The same turns and mirrors carry the whole set onto itself and the rows of a family onto each other. Which other rows belong to the same family as each row named below? List them in the order they appear above.
These 32 rows form 8 families of 4 rows each.
J_102: [ -4  14   1  -2 -10 -23  32 -11  12  22 -37 -29  -3  29  21  38  29  -9
   4]
J_321: [ 15 -16  40 -26 -14  33  15 -11  11  20 -36  11  -3  27   1  -3  20   1
  22]
J_559: [ 37  13  -2  18  -6   2 -15  13  -3 -46  16   1  -2 -28 -25  14 -24   9
  -2]
J_975: [ 29  -4 -10   3 -11   2 -17  15  -9 -44  13  -3  -2 -26 -33  13 -21   5
 -21]
J_794: [  0  29   9   4  -3 -25  25 -29  16  16 -39 -19 -11  29  35  20  12 -18
  13]
J_750: [ 36   1  12  21 -11  20 -16   8 -22 -48  16   3   7 -25 -16  10 -15  -6
  -9]
J_574: [ -8  28  -7   6  -8 -12  44 -14   7  19 -39 -15 -12  21  37  18  24 -13
   0]
J_989: [ 10 -10  52 -41  -6  14   7  -1  24  13 -32  11  -5  24  20  -4  -3 -12
  19]
J_510: [-11  -9 -41  26  28   8  -1  10 -30  -1  11   4 -35 -16  -1 -10 -26   6
 -11]
J_431: [-16  11 -37  13  28   8  -2  15 -23   0  21  -3 -24 -30  -4 -19 -23   8
  -8]
J_416: [ 22  10 -10   4 -20   9  -5  18 -18 -34  20  -6   7 -36 -25  -1 -27   6
 -16]
J_326: [  0  23  15  -1  10 -10  26 -18  14  21 -32 -25 -16  23  28  36  37 -10
   9]
J_62: [ 20   8  -8   3  -2   6  -8  19  -5 -60  12   0   2 -27 -29   5 -20   1
 -10]
J_146: [-21 -17 -38  27  18   7   5  26 -13  -3  15  -2 -15 -25   7 -18 -27  -7
 -13]
J_179: [  3  21   2   5   1  -9  26 -14  27  31 -39 -16 -14  21  23  37  33  -1
   8]
J_914: [ -4 -13  50 -34  -2  15   7   2  22  17 -26  22   4  25  12   5  20   6
  24]
J_698: [ 14 -19  50 -25 -19  26   9 -16  11  29 -21   4  -1  30  10   3   9   1
  22]
J_952: [-26 -14 -23  23  32  10   8  27 -20   0  26  -9 -19 -31   7  -4 -18  13
  -2]
J_694: [ 15   3   2  21 -14   8  -5   8 -21 -48  28  -9  16 -25 -27   6 -13   9
  -1]
J_474: [ 11  12 -11  13  -6   0 -16  23 -12 -47  13   2  11 -21 -37   5 -25  -5
   2]
J_81: [  7  -2  42 -43 -15  17   3   1  28  17 -21  21   7  26  -3  -5   6   6
  24]
J_84: [-18 -13 -41  26  20   4   5  11 -17   0  12   1 -23 -21   3 -15 -39  10
  -3]
J_883: [ -3  16   7  10 -14 -18  35 -21   5  17 -38 -11   0  27  37  27  30  -5
  12]
J_372: [  3 -10  45 -27  -8  34   8  -5  15  20 -17  24  -1  41   9   1  12  -4
  18]
J_614: [-16  -9 -21  18  40  -6  -5  25 -16   4  14  -8 -25 -34  -3 -18 -26   0
  -9]
J_820: [  1  24  20  -6   6 -23  24 -26   3  24 -39 -22 -12  16  26  30  30   2
  16]
J_214: [-21 -19 -30  23  40  -9 -10  11 -19  11  10 -16 -24 -30   2  -3 -20   8
   0]
J_652: [-15 -21 -26  21  31   7   7   8 -21  -3   5  -9 -34 -34   3 -25 -24   7
  -9]
J_282: [ 35  11   1  26 -13   1 -10  13 -20 -41  19  -2   7 -25 -21  -4 -26  -5
  -9]
J_314: [ 18 -11  55 -28 -11  23   9 -15  16  23 -20  13  -2  20  28   0  15   3
  11]
J_50: [  0  14   8   6  -2  -5  15 -21  15  28 -43 -11  -2  19  41  40  24 -13
  15]
J_983: [  4 -16  42 -34  -5  22  -2 -17  13  14 -39   8   7  22  14   6  20 -10
  26]

Same family as J_84: J_326, J_62, J_698
Same family as J_431: J_416, J_50, J_983
Same family as J_102: J_559, J_372, J_652
Same family as J_321: J_975, J_510, J_179
Same family as J_574: J_750, J_81, J_214

The same turns and mirrors carry the whole set onto itself and the rows of a family onto each other. Which other rows belong to the same family as each row named below? List them in the order they appear above.
These 30 rows form 5 families of 6 rows each.
J_779: [  7  25   7  22  18   7   0  15   9   3  45  23  -5  -4 -17 -15 -22  -5
 -10  28 -31 -17]
J_857: [-27 -10  -9 -14 -22 -17 -19  12  20   4 -19   4 -35 -20  47  13 -36  24
   0 -24 -26  -8]
J_776: [ -6 -18   4 -28 -38  -6   2 -23  23  20 -31 -19  -9 -10  -9  30  29   1
  22 -28 -13  21]
J_394: [-21 -11  12 -41 -24 -10  -9  -4  17  12 -22   3 -45  -1  44  18  -8  -4
   6  -3 -33   1]
J_127: [-23   0  -3 -36  10 -15 -16   5  -4  -8 -28 -15 -20 -61  16 -12  17   9
 -17 -19 -12  13]
J_38: [ -8  21   1  11  16  17   5  24  13  26  50  20  -6  13  -3 -14 -31  -9
  -6  16 -28 -22]
J_119: [-11 -20   1 -26 -12  -6 -14  10  33  -4  -4  11 -35 -23  49  21 -17  15
   6 -16 -30   0]
J_48: [-15  14  -7  33  15   6  15   4 -32   4   9   0  17  -9 -30 -40 -27   4
 -25  10  23   6]
J_24: [-14   2   4  34  12  25   7  -3 -22  18   8   6  24  -1 -25 -45 -29  -7
 -17   4  27  16]
J_567: [ -2  20  17  29  -4   7  23 -16   4  13   8   2  14  41 -41   6   4 -29
  16  -1   1 -30]
J_296: [-22 -11  -3 -18 -12 -16 -27  16  13  -4 -19  -4 -31 -16  48  21 -13  17
  11  -9 -37  -7]
J_632: [-17  10  -9  30  12  21  21  21 -17   9   6  17  25  -9 -13 -40 -34  22
   3  17  17  -8]
J_757: [-10 -27  22  -2 -39 -21  -8 -20  27  24 -32 -25 -13   1   3  30  22   2
   9 -29 -13  21]
J_644: [ -7 -17  18 -29 -53  -5   1 -11  22  29 -29 -27 -10 -25   0  24  17  -7
  19 -15  -9  25]
J_799: [-15   4   9  17  12  28  21 -11 -15  18   1   9  12  37 -41  19  -6 -30
  24  15  12 -19]
J_455: [ -2  32   4  28   8  17  -2  23  18   8  39  11   1   2  -9 -22 -29  -7
   9  31 -32 -12]
J_259: [-16 -11 -11 -18 -19 -14  -4 -11 -19 -21 -35  -6 -15 -58  14 -14  11  18
 -14 -30   7   6]
J_83: [-11 -16   1 -23 -14 -11   7   2 -23 -16 -28 -10 -13 -54  21  -1  22   0
 -14 -37   5  -5]
J_202: [-17 -19  -1 -36  -3  -2 -18  21  23   1 -21  -1 -22 -20  49  21 -24   7
  11 -16 -19  18]
J_243: [  1 -23  24 -14 -21 -16  12 -15   5  18 -42 -11 -21 -16  -2  22  27   1
   2 -32  -9  45]
J_241: [ -5  10 -12  29  -4  21   4  17  25  26  43  21   9  11 -13   7 -16 -16
   2  33 -11 -16]
J_978: [-13 -12  -3 -10 -14 -22 -12   3 -18  -8 -29 -20  -9 -49  11 -15  30  23
 -14 -45 -11   7]
J_696: [  0  15  -1  28   6   3  17 -11 -28   1  -8   5  22   9 -36 -48 -27  12
 -10  12   9  18]
J_115: [ -8  15   6  13  13  38   5  28  -1  26  47  23   1  -2 -12 -19 -14 -10
   9  20 -29 -17]
J_995: [ -4 -24   5  -5 -43 -18  10  -7  34  30 -26 -17 -14 -10  -7  32  19  15
  14 -31 -31  18]
J_20: [ -4  16  13   3  12   6  15 -21   2  15   8  10  14  55 -44   7  -7 -18
  19  -3  -8 -24]
J_44: [ -8  11   9  15   2  12  34  -9 -10  31   5  -2  17  46 -49   8   0 -18
  22   4   1  -8]
J_838: [-20  -6 -28 -14 -17 -21  -9  -3 -17 -11 -34 -18 -10 -48  -2   0  24  13
 -15 -42  -2  -6]
J_61: [ -7  17  -4  38  21   9  15   0 -21  -8  -5   0  26   7 -22 -49 -24   3
  -7  -6  16   6]
J_728: [-10  21   2  16  -3  17  14 -10 -16  33  11  15  32  26 -41  -1   2 -16
  15 -19  27 -20]

Same family as J_757: J_567, J_296, J_455, J_978, J_61
Same family as J_44: J_776, J_38, J_119, J_48, J_259
Same family as J_202: J_24, J_644, J_799, J_83, J_115
Same family as J_20: J_779, J_857, J_696, J_995, J_838

